Each row has a name. After each piece below comes the name of the row it's from, unless a question asks for something else. Each question is about the rows just above it. Places in a row count from 0.

[ 26 -15  -2  31]  k434
[-42 -38   8 -38]  k874
[-83 -30  69  52]  k315
[  5  14 -39 -46]  k686
[  7  33 -16  -5]  k841
[69 -3 32 79]  k647
[ 58  -7 -68  -9]  k195
[-77 -52  39  19]  k988
[-15   0  31   7]  k423
q: [-15  -2  31] | k434
Table of tags by key:
[-42] -> k538
[-39] -> k153
[9] -> k969
[-38] -> k77
[-40] -> k51
[8] -> k242
Look up the entry of k874 at place 2 in the table: | k242
One entry of k315 was changed: [-84 -30  69  52]. Where, and from what? | 0, [-83]

[  6  50 -59 -22] : k708
[ 44  25 -45 -42] : k246
[ 18 -67 -16  55] : k780
[  6  50 -10 -62] : k90
[-40 -50  36  49] : k980
[ 55 -47 -48 -48] : k683
[-38  -2  50 -41] : k11
Places of [-48] in row k683: | 2 3
q: [ 55 -47] | k683
Shift each entry of [-38] by +1 times 1: | [-37]
One entry of k980 was changed: [-40 -50  35  49]. Where, and from what? | 2, [36]

[-46 -19 -42 -40  71] = k557
[-12 -60 -12 -10 -61] = k336
[ 60   2  33 -13 -28] = k577
[-60  60   2  32  53] = k171
[ 19 -46 -30 -70  40] = k9
[ 39 -42  71 -19 -40] = k626
[ 59 -65 -16 -28 -45] = k184
q: [60  2 32 53] | k171
Where do [-19 -42 -40  71] appear? | k557
q: [ 2 32] | k171
Every place of [-12] in k336: | 0 2

